(in the rows, 128 means zero)
First come named turns, each shown by rows before and after it. For each pair of rows after them, which turns, in which order, take the first row to the second? The first pair is done for you.
kiz:
156	85	159	98	127	135	98	92	125	142	162	139	151	123	132 => 149	85	168	95	117	151	121	109	111	142	150	120	167	122	134
114	115	133	124	116	126	87	111	99	130	151	110	165	151	144 => 105	117	141	125	109	136	110	125	90	131	140	98	169	145	143
102	128	150	129	106	120	119	127	110	131	150	103	146	145	130 => 96	133	151	133	106	116	128	129	110	133	148	105	139	142	126
113	125	124	114	134	152	126	138	103	129	114	130	132	110	138 => 106	129	124	120	136	147	131	138	105	130	115	133	122	107	134
niv:
179	104	120	106	134	146	91	109	151	133	126	146	137	126	131 => 178	98	131	99	125	162	106	120	139	136	119	132	151	123	132
140	119	141	131	124	127	122	126	122	159	118	141	116	103	116 => 137	121	139	133	125	132	128	133	119	158	110	138	122	100	119
175	92	161	90	101	146	114	90	131	143	165	121	141	135	121 => 157	101	144	100	106	179	147	152	107	139	110	95	173	120	139
143	99	158	133	124	148	167	128	104	147	109	128	123	118	131 => 131	117	126	151	145	140	161	149	109	135	86	139	117	114	140
Vefu:
117	117	154	117	115	186	143	137	99	142	113	113	159	97	129 => 138	145	141	128	132	185	176	143	136	109	94	114	148	121	125
126	128	135	124	134	130	145	122	129	137	128	143	106	102	116 => 111	148	126	137	135	117	149	127	132	113	127	131	114	125	119
146	121	130	126	110	165	135	133	129	133	96	121	138	139	137 => 128	132	125	133	108	154	132	134	123	121	100	111	148	153	142
losu:
113	125	144	130	131	120	143	133	137	119	143	119	118	141	127 => 114	124	143	129	132	120	143	132	139	118	143	119	118	142	127
125	107	139	112	128	127	158	131	148	155	101	148	96	67	117 => 156	111	139	107	133	137	166	124	169	141	97	143	100	87	117
123	128	152	124	117	102	125	116	128	103	139	125	136	148	111 => 110	126	151	127	116	97	122	118	120	109	139	125	133	140	110
119	108	159	126	110	125	109	111	113	147	129	94	147	130	146 => 93	114	149	140	120	113	114	123	108	156	121	106	127	106	143
Badez:
101	132	125	148	135	114	125	148	138	115	148	133	124	153	157 => 103	133	129	147	133	115	128	147	138	113	149	131	127	156	156
119	135	106	122	134	131	132	142	139	118	130	114	136	136	143 => 121	135	113	120	129	130	136	136	139	114	136	108	137	142	140
130	137	94	139	153	108	82	128	131	119	156	151	110	116	145 => 107	145	88	150	154	119	107	161	114	120	127	136	122	103	150

Between the rows of a pair lie two turns.
85	165	127	171	124	91	167	134	126	130	120	100	117	130	126 => 115	134	133	155	133	114	167	135	133	168	109	131	89	77	116
Vefu losu
113	130	125	132	128	137	153	158	116	147	97	121	121	103	121 => 104	145	114	145	137	113	146	149	130	138	105	131	103	112	116
Vefu kiz
127	116	155	107	134	159	144	120	128	118	116	100	110	141	121 => 120	118	157	109	132	153	146	118	127	122	119	100	104	138	117
kiz losu
89	135	130	133	100	110	111	114	100	115	165	106	146	151	132 => 128	104	134	119	121	139	132	123	123	159	138	155	92	76	111
losu Vefu
108	146	135	131	118	127	172	135	133	134	106	119	123	126	125 => 107	155	131	136	122	113	167	122	142	122	115	124	117	138	122
niv Badez
84	126	135	132	124	108	116	124	101	141	149	107	131	133	119 => 151	106	140	112	141	138	130	117	138	157	130	138	101	104	107
Vefu kiz
135	157	110	153	126	147	148	166	127	114	84	120	160	146	131 => 131	119	132	130	104	158	112	153	93	148	110	115	180	128	136
losu Vefu
124	126	123	134	138	126	136	115	143	137	135	141	106	114	120 => 141	119	136	123	128	141	149	114	144	135	136	127	119	124	121
losu niv
84	131	122	145	123	97	105	127	101	142	143	137	126	118	127 => 82	129	131	143	115	97	112	124	97	142	148	129	130	123	125
Badez niv
102	141	129	122	120	122	157	128	123	125	126	104	131	129	112 => 109	137	137	116	117	115	142	108	128	127	145	110	126	134	108
Badez losu
126	122	149	112	121	121	89	109	115	133	169	107	139	149	124 => 136	114	149	107	119	134	89	117	112	135	160	104	149	145	129
niv Badez
128	138	132	149	119	97	131	96	149	152	153	137	119	103	142 => 126	129	138	144	113	107	136	100	140	162	151	133	122	91	141
Badez niv
170	129	146	126	143	120	116	127	93	110	121	120	165	143	152 => 133	129	152	134	135	115	127	141	69	124	122	113	159	122	148
losu kiz
178	118	129	118	143	146	153	122	163	134	110	161	95	104	113 => 101	166	116	152	126	102	146	131	130	84	127	111	140	174	131
niv Vefu
140	118	102	117	131	110	84	87	139	138	136	178	95	99	125 => 161	139	87	122	134	115	82	88	154	98	126	155	129	151	143
Vefu kiz
108	122	116	131	121	138	124	154	98	127	113	102	161	126	147 => 130	107	103	125	141	134	97	140	118	147	115	144	129	93	141
niv Vefu
170	132	115	122	125	128	99	110	146	109	132	129	133	142	147 => 143	114	137	112	101	133	93	112	109	132	148	115	146	128	147
niv losu
112	126	116	133	134	120	135	117	124	141	135	158	100	94	134 => 99	132	136	133	116	129	169	128	109	136	134	126	117	107	131
Badez Badez
114	118	135	128	122	142	133	148	119	144	113	120	131	108	128 => 134	126	130	128	130	148	145	149	137	132	104	124	124	116	126
losu losu
115	111	160	138	116	91	134	136	119	139	163	98	123	140	137 => 103	121	144	150	129	97	156	167	118	136	133	99	119	124	140
niv losu
145	123	113	123	139	128	105	123	141	111	126	135	148	129	139 => 135	123	110	125	139	132	107	134	132	113	117	129	155	124	143
Badez losu
122	101	152	95	105	122	135	104	107	149	158	115	145	128	121 => 94	111	145	110	115	113	154	121	104	155	144	124	121	103	113
kiz losu
139	132	114	143	131	97	122	134	145	120	130	150	101	123	112 => 164	108	141	118	109	117	114	118	136	131	148	133	126	133	112
kiz niv
136	117	122	118	130	143	106	122	131	121	130	129	146	131	111 => 134	120	116	122	133	145	109	132	129	118	120	127	150	129	115
niv niv
117	146	149	119	122	127	206	140	133	100	126	100	120	139	106 => 136	149	150	116	125	115	191	114	154	92	144	109	113	157	102
kiz losu
135	101	140	110	122	132	117	115	113	148	145	111	165	112	134 => 128	110	134	116	123	136	129	130	110	137	132	98	175	122	138
niv Badez
156	123	129	121	130	110	100	95	151	119	153	142	125	152	113 => 120	133	92	142	155	121	117	159	129	128	96	144	126	109	128
Badez Badez
93	134	141	132	108	135	138	118	100	118	141	117	109	110	126 => 87	145	124	142	121	125	130	124	107	109	133	126	103	110	130
niv niv
116	112	134	129	127	125	121	131	98	160	123	117	136	101	118 => 121	142	117	148	147	118	152	143	127	134	101	123	114	113	113
losu Vefu
133	104	137	116	126	127	106	108	129	150	150	145	111	102	121 => 118	110	125	124	130	149	129	154	111	146	110	126	133	91	133
niv niv
141	131	105	116	148	112	88	112	149	120	134	144	127	142	137 => 109	142	102	131	144	129	130	161	123	119	96	118	144	128	144
Badez Badez
129	124	134	121	132	111	93	95	122	136	137	125	146	151	138 => 151	117	117	122	154	128	104	119	137	148	102	147	127	117	136
Vefu Badez
126	124	131	150	122	115	165	109	161	156	139	120	79	109	105 => 99	139	122	161	119	92	146	102	152	141	153	111	91	133	113
Vefu Badez
146	137	117	126	143	133	145	123	158	117	121	145	113	133	123 => 131	109	131	111	128	137	114	118	126	153	138	148	120	104	126
Vefu Vefu
83	130	129	126	136	137	127	148	99	147	114	119	140	104	119 => 81	135	121	132	145	112	111	126	116	146	131	140	113	105	111
kiz niv
164	128	140	124	143	146	130	128	122	126	103	117	150	143	118 => 127	135	142	134	133	133	135	137	99	126	109	101	158	145	119
kiz Vefu
168	107	132	126	139	144	113	106	150	142	133	139	116	122	129 => 121	108	131	133	121	126	88	105	115	146	154	122	140	132	139
Vefu Vefu
147	113	119	153	162	140	117	151	144	122	128	156	138	120	128 => 128	103	123	150	149	137	99	149	123	134	141	150	148	114	132
Vefu Vefu
110	138	116	152	140	110	126	103	153	121	134	140	118	151	124 => 107	120	145	137	119	119	132	91	136	139	154	129	123	145	116
niv losu
117	133	110	135	140	145	141	149	134	134	128	142	137	137	118 => 117	140	112	139	138	139	140	140	141	127	137	141	135	148	115
Badez niv
151	125	150	124	103	114	101	104	130	126	153	163	127	111	123 => 157	114	157	115	96	135	112	119	116	135	140	152	142	102	126
niv Badez
138	141	136	120	123	151	168	165	134	114	104	91	142	156	135 => 119	154	103	138	142	129	134	171	134	104	98	104	140	158	148
losu niv
129	142	130	127	134	129	155	139	131	116	120	119	133	134	121 => 103	136	121	130	133	120	130	142	111	125	126	122	139	124	129
Vefu niv
123	116	99	129	142	111	50	116	108	136	146	148	148	132	163 => 163	110	92	124	164	150	100	149	133	147	94	166	124	92	157
Badez Vefu
156	128	120	122	136	146	141	146	138	125	100	128	138	122	140 => 141	133	123	123	124	139	128	140	124	115	116	110	159	145	148
losu Vefu
126	139	147	124	119	132	139	130	134	121	121	117	138	145	124 => 134	135	149	120	118	138	135	129	136	123	121	118	140	143	125
Badez niv
139	134	139	103	133	151	119	146	120	145	101	133	113	104	129 => 140	139	130	110	140	133	104	130	134	141	112	149	99	108	126
niv niv
102	141	152	133	118	119	156	113	143	143	147	144	95	90	97 => 106	140	125	139	135	114	126	119	147	146	136	165	93	79	107
kiz Badez
